(in the rows, 128 means zero)
Each row of A is roughly a mix of the hidden directions of one of several groups.
A:
[[157  82 134 161 162 133 134 142 137 123 154]
 [129  73 130 140  88 124 154 106 142 135 120]
 [ 89 103 130 130 176 103 143 137 124 100 118]
 [120 124  67  93 118 134 126 127 106 152 121]
 [146 156 102  86 118 144 128 119 107 123  86]
 [114 145 117 142  93 130 153  96 108 168 151]
 [ 94 141 116 120 122 180 169 115 129 125 119]
 [137 102 120 158 155 165 154 118 163 146 122]
 [123 134 128 171 108 139 122 105 179 154 124]
 [ 98 154 149 126  89 141 118 103 150 139 163]
 [ 89 136 138 149 129 175 111 137 165 135 119]
 [143 116 146  97 163 110  97 137 134  84 137]
 [125 163 125 117  99 159 157 109 131 137  86]
 [172 126 130  96 162 111 125 140 100  98 128]
 [131 141  98 136  96 162 110 114 147 144  85]
 [118 157 121 151  74 148 143 116 145 112 105]
 [140 162 111 130 137 131  68 139 127 136 155]
 [111 123 156 141  98  86  92 120 152 138 113]
 [118 128 141  68 102 121 142 146 109 145 151]
 [102  99 140 151 155 125 168 140 120 161 150]
 [120 123 128 114 145 175 113 154 168 113 101]
 [122 112 152 154 144 133 146 103  88 116 169]
 [121 156 152 124 122  87 114  96 112 103  97]
 [109 126 163 126 112 142 113 104  79 111 154]
 [165 139 114 132 177 109 126 153 121  95 135]
 [106 163 153 153 139 123 155  81 125 115 124]
 [139  96 134 100 126 108 170 153  94 111 130]
 [ 87 148 136 122  96 145 116 153 147 143 165]
 [141  97  92 143 127 136 141 147 112 119  76]
 [105 111 115 137 180 149 130 131 132 100  94]
 [149 156 124 138 117  94 116 117 178 136 100]
 [ 89 114 130 148 151 103 178 116 144 138 128]
 [157 143  93 110 120 102 159  90 108 132 118]
 [167 109 147  75 100 130 122 122 124 142 122]
 [101 102 107 160 131 120 159 123 151 163 152]
 [129  84 133 129 115 131 155 143 152 116  79]
 [116  99 162 119  97 170 131 130 101 109 112]
 [100 115 119 149 122 102 182 122 107 155 127]
 [179 139 138 146 147 165 138 101 139 118 108]
 [117 171 149 138 117 157 151 132 119  83 132]
 [148 123 111 138 142 115 159 172 133 159 163]
 [112 125  75 118 129 128 161 115 139 158 100]
 [187 131 157 110 134 129 112 152 132 134 152]
 [153 141 127 150 171  90 134 113 102 105 141]
 [123 133 131 127 191 115 118 156 127  95 116]
 [112 173 119 153 154 154 153 139 122 134  94]
 [ 94 119 103 107 158 112 154 170 136 140 116]
 [130 127 123 175 154 138 135 116 179 116 109]
 [103  83 155 120 125 141 129  89 123 136 159]
 [ 79 113 122 120 114 178 125 121 150 117 114]
 [162 126 129 122 110 142 133 110 127 174  83]
 [139  69 147 145 112 111 127  95 111 123 131]
 [127 132  88 151 152  93 143  92 132 110 106]
 [119 147 154 124 145 114 188 150 115 122 110]
 [165 103 170 140 114 147 126 125 153 101 148]
 [151 135 160 137 137 165 108 130 170 121  97]
 [ 83 132 119 149 129 113 159 148 153 159 150]
 [113 143 112 126 150 159 162 129 165 134  89]
 [169  88 156 157 145 130 136 125 111 151 136]
 [168  76 139 158 144 135 123 108 130 135 117]
 [113  99 137 164 133 161 132 170 139 144 106]
 [109  98 155 118 141 107 105 151 145 135  82]
 [103 100 180 144 146 137 143 132 116 160 123]
 [120 150 128 132 154 151 172 120 167 142 101]
 [134  78 128 130 116  98 146 102 145 108  97]
 [131 187 116 135  90 126 113 147 134 107 122]
 [113 159 119 138 186 138 117 159 117 118 122]
 [144 140 129  88 155  82 134 118 120 155 151]
 [131 126 127 122 126 119 124 193 142 143 167]
 [150  96 161 136 100 119 154  97  97 119 123]
 [172 148 111 148 156 109 118 161 127 109 149]
 [159 148  80 109 113 118 101 159 140 134 134]
 [101 129 110 102 108 177 146 110 124 142  98]
 [162 111 177 142 129  91 111 137 111 141 122]
 [135  93  88 146 141 168 141 125 151 128 153]
 [138 128 110 152 105  79 140  97 136 135  94]
 [145 154 115 150 181 108 121 151 126 109 149]
 [127  97 129 156 118 125 103 150 163 126 173]
 [142 128 179 139 135  93 105 114 148 123 158]
 [134 144 118 104 162 125  76 107 127  98 135]
 [131  76 150 156  97 127 133  99 114 113 124]
 [ 89 133 131 127 111 159 100 129 173 109 110]
 [157 145 127 171 160 108 129 149 115 105 154]
 [ 96 128 113 141 137 124 180 138 116 144  89]
 [145 182 125 111 126 102 145  94 150 131 133]
 [143 156 122 106  83 138 124  85 136 132 103]
 [117  86 106 149 118 108  94 108 156 103 134]
 [160 120 170 144 155  85 111 132 137 121 141]
 [160 140 145 156 163 112 143 172 122 146 126]
 [164 135 100  99 144  78 138 135 130 141 143]
 [ 85 143 153 170 158 146 130 140 137 130 147]
 [112 115  99 179 135  98 127 138 118 160 143]
 [112 164  98 142 162 136  90 136 112 143 148]
 [119 139 155 136 177 155 143 169 127 117 133]
 [133 142 154 125 155 162 171 146 105 155 132]
 [ 72 134 162 130 152 114 155 130 120 140 113]
 [172  99 141 119 114 157 103 156 128 155 123]
 [166 121 115 119 157  94 149 128  90 150 140]
 [132 135 125 113 171 147 182 122 101 124 131]
 [135 142 145 131 182 151  98 112 137 100 110]
 [ 74 139 108 136 110 138 120  98 151 153 113]
 [145 106 133 107 165  88  93 135 129 147 148]
 [133 162 190 135 146 143 138 118 116 120 113]
 [108  71 123 151 153 118 145 161 131 127 124]
 [142 123 161 109  97 146 160  84 133 110 130]
 [144  96 132 123  80 125 111  99 135 140 164]
 [158 149 120 107 186 118 107 141 139 113 131]
 [115 122 124 104 127 145 158 129 137 114  65]
 [121 162 150 107 116 125 125 183 123 140 156]
 [120  98  97 113 117 102 168 106 122 115  96]
 [141 158  98 137  88 119 134 113 147 112  87]
 [144 121 152 157 123 104 126 107 179 130 100]
 [ 94  95 168 140 138 163 137 125 135 142 153]
 [140 140 161 124 145 111 129 153  90 135 174]
 [150 142 146 131 137 112 162 117  95 156 170]
 [119 159 179 136 133 134 147 102 153 119 156]
 [125 137 160 132 174 165 102 121 147 110 114]
 [ 80 132 125 128 106 161 126 161 153 152 134]
 [125  74 156 146 155 130 128 140 127 161 142]
 [170 127 124 112 165  83 133 124 103 127 135]
 [111 159  88 113  90 144 142 104 145 143 112]
 [128 182 139 106  89 104 123 135 114 147 127]
 [146  94 149 131  74 127 159 132 131 147 134]
 [106 121 112 127 170  98 111 167 109 136 150]
 [128 115 148 107 113 154  82 171 147 124 128]
 [150 155 142 131 181 114 111 147 117 120 158]
 [170 149 156 119 138 107 143 153  89 142 133]
 [183 102 136 118 119 128 119 146 106 163 113]
 [154 135 146 120  97 128 152 117 152 111  77]
 [130 150 133 159 106 132 179 118 132 142  91]
 [172 146 152 128 109 146  89 134 156 118 114]
 [101 108 130 103 120 110 170 128 158 167 129]
 [ 98 149  78 142 151 135 112 127 150 111 104]
 [144 160 105 143  85 131 143 142  90 108 119]
 [147 121 140 166 159 126 146  91 155 121 100]
 [133 136 135 144 138 105 113 100 110 131 190]
 [ 71 114 123 105 138 108 144 126 101 140 103]
 [128 158 155  83 141 134 159 117 119  99 107]
 [126 129 148 117 110 131 145  85 108 134 182]
 [144 144 155 132 153  81 146 167 127 112 125]
 [119 149 143 144 171 163  94 141 130 101 127]]
Each list below has one row that fits no group; the rest each fit one group, if only roughly. Name that row.
    Z773: [105 107 103 145  86 156 142 129 146 116  95]
    Z363: [155  88 134 147 151 121 162 115  92 146 132]
    Z888: [103  86 109 135 138 172 124  97 126 107 132]
    Z715: [ 85 133 156 124 136 117 152 137 123 163 166]
    Z209: [120 141 110  73 154 148 110 158 145 127 121]
    Z190: [ 86 129 159 172 120 130 144 136 107 132 156]
    Z411: [156  96 147 105 101 159 136 149 160 131 111]
    Z628: [155 119 130 147 138  90 118 174 153 118 105]
    Z777: [110 105 153 122 113 107  93 165 113 124 164]
    Z360: [118 152 112 107 149 182  92 130 116 130 136]
    Z638: [160 133  88 144 103 120 140 150 159 138  98]
    Z396: [119 144 103  98 117 155 104 164 164 114 113]
    Z941: [103 128 101 162  86 137 137 166 130 135 144]
	Z638
    Z549: [149 168 152 130 131 109 157  99 104 145 102]
    Z651: [130 126  98  91 117 114 134  91  96 149 155]
    Z6: [127 177 147  95 135 149 133 118 100 133 159]
    Z751: [145 128  84 141 115 112 131 128 153 144  78]
    Z492: [162  97 145 157 110 127  93 100 150 139 126]
    Z346: [144 134 168 142 150 119 104 100 149  96 156]
    Z781: [132  96 153 163  92 113 112 108 158 126 112]
    Z682: [123 137 153 117 167 126 140 178 153 134 105]
    Z862: [159 115 123  84 118 129 127 161  95 100 121]
    Z686: [132 106 191 110 144 125 152 117 111 135 142]
    Z413: [116 116  85 139 117 113 152 123  94  92 106]
    Z38: [ 80 133 107 109 142 149 161 101 104 115 125]
    Z319: [108 117  85  82 106 121 135 115 130 135  97]
    Z242: [126 108 104 124 178 142 166 124 137 129  96]
	Z346
    Z752: [148 106 134 107  87  83 120 138 135 148 153]
    Z373: [130 122 147 140 104 134  90 137 184 134 108]
    Z294: [165 105 147  88 164 121 139 123 112 119 151]
    Z26: [160 141 155 124 140 164 143 151 153 158 102]
    Z954: [129 196 136 123 104 127 145 106 122 138 126]
    Z703: [130  80 110 123 125 114  99 170 150 132 111]
    Z502: [145 148 123 159  87 117 141  81 130 146 127]
    Z690: [ 94 135 117 123 159 152 165 143 114 127  88]
    Z107: [108 107 136 130 107 131  85 122 181 135 114]
    Z475: [151  89 134 134 161 108 125 152  89 143 145]
    Z983: [128 164 110 170 131 140 148  85 122 132 108]
	Z294
    Z716: [163 146 125 126 121 140 152 153 110 136  74]
    Z420: [114 119 121 154 179 128 176 129 135 122 145]
    Z526: [118 129 123 135  65 128  90 121 120 106 137]
    Z386: [113  87 113 137 153 137  97 161 123 134 163]
    Z321: [163 116 116 151  94 122 127  85 123 162 128]
    Z280: [117 151 146 151  74 144 151 103 126 137 148]
    Z22: [151 151 161 124 147 123 109 115 159 167 154]
    Z636: [134 185 129 114 154 111 145 130 138 156 153]
    Z882: [128 126 113 106 157 116 126 110 172 106  85]
    Z885: [149 141 124 134 114 140  85  74 139 112 135]
    Z258: [135  94 114 100 144 103  89 115 116  94 112]
    Z226: [123  94 109 103 123 154 117 109 148 112  82]
    Z192: [102 166 114 124 122 136 164 134  99 168 128]
    Z155: [ 92 129  98 116 108 153 134 136 106 174 141]
    Z153: [111 149 111  90  87 153 125 126 115 164 131]
	Z716
    Z141: [165 154 134 118 113 145 117 146  97 105 168]
    Z780: [104 121 161 140 102 134 102 113 177 142 141]
    Z157: [ 85 105 130 100 144 129 157 112 115 111  93]
    Z306: [123 112 135 116 112 104 144  93  72 115 120]
    Z925: [113 124 136  82 100 143 110 140 105 164 106]
    Z450: [122 162 128 102 166 145 114  92 117  97 123]
    Z435: [147 131 171 140 146 124 159 102 113  95 152]
    Z440: [158 117 151 158 109 164 146 114 110 113  97]
    Z952: [149 131 122 135 138 108  90 168 138  90 103]
    Z860: [157  89 152 139 161  95 141 100 131 130 131]
    Z500: [125 171 141 128 114 106 144 167 141 165 143]
    Z93: [159 112 163  97 111 154 103 106 146 145 113]
	Z440
    Z746: [154 131 129 128  74 116  93 141 141 151 148]
    Z825: [143  85 172 141 160 137 118 123 116 139 103]
    Z14: [147 116 169 141  81 159 117 111 137 142 125]
    Z687: [119 129  88 147 134 120  85 130 135 124 175]
    Z576: [130 166 110 113 156 122  84 112 151 153 131]
    Z454: [118  92 160 126 126 110 116  80 151 106 129]
    Z255: [142 154 105 138 152 162 144 108 154  87 124]
    Z793: [126 134  90  98 134 155 171 107 106 147 125]
    Z462: [110 155 129 149 171 146 108 145 169 136 134]
    Z77: [118 158 133 118 146 190 110 124 119 128 152]
	Z687
    Z35: [152 124 158 137 174 138 137 161 154 106 119]
    Z361: [123 117 115 103  77 151 150 134 104 159 141]
    Z369: [131 118  82 138 114 142 138 164 107 161 105]
    Z909: [141 149  83 141 107 128 148 145 139 166 101]
    Z857: [105 123 159 105 107 177  97 124 116 128 115]
    Z607: [128 112  94 130 139  85  82 109 121 127 145]
    Z861: [151 124 149 152 109 104  86 163 127 147 148]
    Z129: [111  89 157 102 137 145 118 156 113 139  93]
    Z511: [153 168 155 135 128 149 115 144 159  92 138]
    Z853: [149 112 134 161 127 157 107 144 163 111  90]
    Z222: [ 82 106  96 105 121 120 120 117  91 110 138]
    Z727: [159 143 140 135 178 122 116 128 102  90 134]
    Z466: [116 157 164 136 110 116  84 135 143 108 157]
	Z361
    Z385: [119 142 134  89  91 161 150  91 120 136 131]
    Z981: [103 135 158 162 104 167 141 153 121 145 145]
    Z282: [146 112 121 113 189 120  97 127 122 109 144]
    Z945: [150 161 165 135 151 137 116 137 122 112 174]
    Z965: [114  89 106 132 123 134 112 144 115 184 139]
    Z914: [143 101 150 162 119 105  95 162 126 151 140]
    Z126: [167 142 144  85 157 125  94 128 147 136 128]
    Z81: [ 87 120 105 171 127 147 144 123 134  99 103]
    Z92: [159 134  77 160  97 124 129 143 135 112 121]
    Z959: [160 109 139 125  81  85 121 136 144 141 139]
	Z282
    Z300: [146 150 174 120 120 132 120 104  80 115 123]
    Z792: [138 111 149 120 167 146 143 146 146 132  77]
    Z532: [120 139 147 136 144  98 143 182 157 150 128]
    Z317: [130 166 143 154 148 110 134 156 113 148 170]
    Z982: [122 144 115  99 159 146  81 107 122 116 100]
    Z760: [139 134  99  95 118 111 115 126  80  98 146]
    Z172: [141 158 148 112 175 136 137 141 104 152 155]
    Z829: [104 135 103  93  83 142 103 132 113 154 125]
    Z721: [138 113  87 147  86 135 142 137 155 112  99]
    Z377: [112 172 137 129 144 134 183 120 110 142 119]
    Z208: [127 165 166 142 113 118 123 107 165 131  96]
	Z172
    Z720: [164 105 108 113 156  96 148  99 127 152 112]
    Z152: [ 98 113 126 134 145  91 157 143 122 174 113]
    Z892: [147  93  99 129  75 115 122 134 113 142 146]
    Z816: [121 123  85 149 149 105 157 124 168 122 108]
    Z813: [119 122 119 122 119 108 146 102  64 131 149]
    Z903: [155 145 154 166 162 131 116 151 152 126 154]
    Z421: [122 149 140 148 157 103 162 153 122 109 168]
    Z105: [156 127 141 114  93 162 106 155 158 125 105]
    Z378: [155 134 124  92 147 134 116 176 151 148 147]
    Z765: [152 173 150 128 123 105 108 138 117 134 173]
    Z845: [183 127 125 166 125 134 117 124 146  95 116]
    Z509: [153 164 157 156 139 158 127 111 160 108 123]
	Z892
    Z880: [143 129 103 141 120 142 106  80 148  88 115]
    Z279: [137 104 125  74 139 150 131 142 155 118  96]
    Z315: [138 123 183 158 133 128 124 114 148 157 101]
    Z930: [134  92 172 149 171 119 138 143 133 132 113]
    Z512: [127 154 117 114 102  75 145 112 109 157 125]
    Z699: [127 122 173 141 143 120 147 164 137 172 124]
    Z384: [155 119 159 144 128 120 138  86 147  83 130]
    Z252: [129 115 118 174 115 154 113 147 165 161 135]
    Z643: [169 142 162 156 117  90 122 116 119 108 141]
    Z970: [130 138 130 143 136 128 105 136 193 102 109]
	Z252
    Z119: [ 88 135 117 114 126 104 116  91 133  88 104]
    Z41: [156 121 111 126 146  87  98 138 157 133  93]
    Z748: [156 156 157 145 127 157 107 109 136 119 170]
    Z922: [111 156 120 129  95 132 123 103 180 152 120]
    Z214: [161 151 116 125 163 100 147 156 126 164 122]
    Z709: [125 146 121  88  92 114 104 102 111 144 159]
    Z392: [138  90 148  80 132 117  99 152 145 128 117]
    Z51: [108  96  95 110 143 132 139 127  92 100 160]
    Z404: [ 90 155 119  96 122 131 157 123  92 147 108]
    Z286: [137 105 142 163 164 145 115 166 140 104 147]
    Z70: [158 133 141 138 152  95  94 172 112 119 132]
    Z495: [ 77 139 133 171 143 153 121 109 136 117 116]
    Z484: [102 131  89 176 108 109 150 146 120 128 138]
    Z367: [101 162 142 137 161 124 115 138 149 163 160]
    Z304: [133 113 150 117 156 143 134 155 139 158  77]
	Z392
    Z201: [116 121 166 115 167 143 150  97 119 120 161]
    Z219: [108 131 175 119 124 150 137 106 123 101 169]
    Z168: [129 125 137  62 160 117 134 149 121 136 134]
    Z685: [150 119 112 138  91 133  97 155 159 146  97]
    Z2: [132 112 113  98  77  99 139 116 119 123 160]
    Z490: [114  92 156 125 117 115  81 104 146 108 140]
    Z257: [132 146 138 116 120 144 123  97 130 124  62]
    Z963: [136 178 126 130 121 136 152 130 147  86  98]
    Z581: [122 113 125 119 116 149 154 100  81  88 127]
    Z210: [ 69 135 117 141  93 130 129 108 114 152 132]
    Z143: [140 129 141 153 150 150 104  86 124 109 168]
    Z265: [140 151 165 118 158 136 141 153  92 106 150]
    Z878: [157 170 120 125 108 146 154 151 134 162 148]
    Z510: [142 116 135  93 112 169  90 109 139 111 149]
	Z2
    Z478: [ 96 124 103 135 141 102 126 169 169 129 145]
    Z515: [120  83 141 107 156 106 138 103 127  89 123]
    Z886: [140 133  69 148 125  88 143 133 128 111 117]
    Z328: [160 141 111 152 107  99 118 129 129 104 175]
    Z733: [114 146 102  99 117 121 146 106 132 148  75]
    Z859: [ 86 104 148 116  80 141 108 124 145 116 136]
    Z29: [121 142 170 110 133 147 142 149 135 163  87]
    Z357: [104 135 173  91 117 151 119 125 133 164 142]
    Z124: [119 135  83 151 148  90 149 133 104 102 128]
    Z694: [ 95 140 133 115 100 145 129  81 163 110 124]
    Z943: [130  84 106 133 134 101 114 101 102  93 143]
	Z859
    Z28: [113 121 120 159 139  93 173 134 121 139  91]
    Z684: [127 127 104 108 121 120 146 164  87 132 170]
    Z520: [155  96 114 160 147 100  95 109 135 134 152]
    Z977: [129 144 170 157 124  84 132 127 120 157 150]
    Z85: [106 147  96  89 129 153  96 113 107 141 146]
    Z799: [142 126 149 135 149 102  76 157 157 137 128]
    Z111: [130 138 124  83 118 128 135 173 102 161 118]
    Z501: [149 129  99 123 163 100 103 164 140 151 108]
    Z672: [104 140 137  98 135 146  97 174 148 108 112]
    Z988: [136 112 128 160 109 151 118  89 125 135 177]
    Z375: [114 121 133  96 151 157 125 124 177 132  94]
    Z513: [132 168 110 168 150 103 110 132 134 140 161]
    Z268: [ 98 117 147 146 114 136 154 125 135 185 143]
    Z433: [135 169 124 154 157 160 115 101 132 104 105]
	Z520
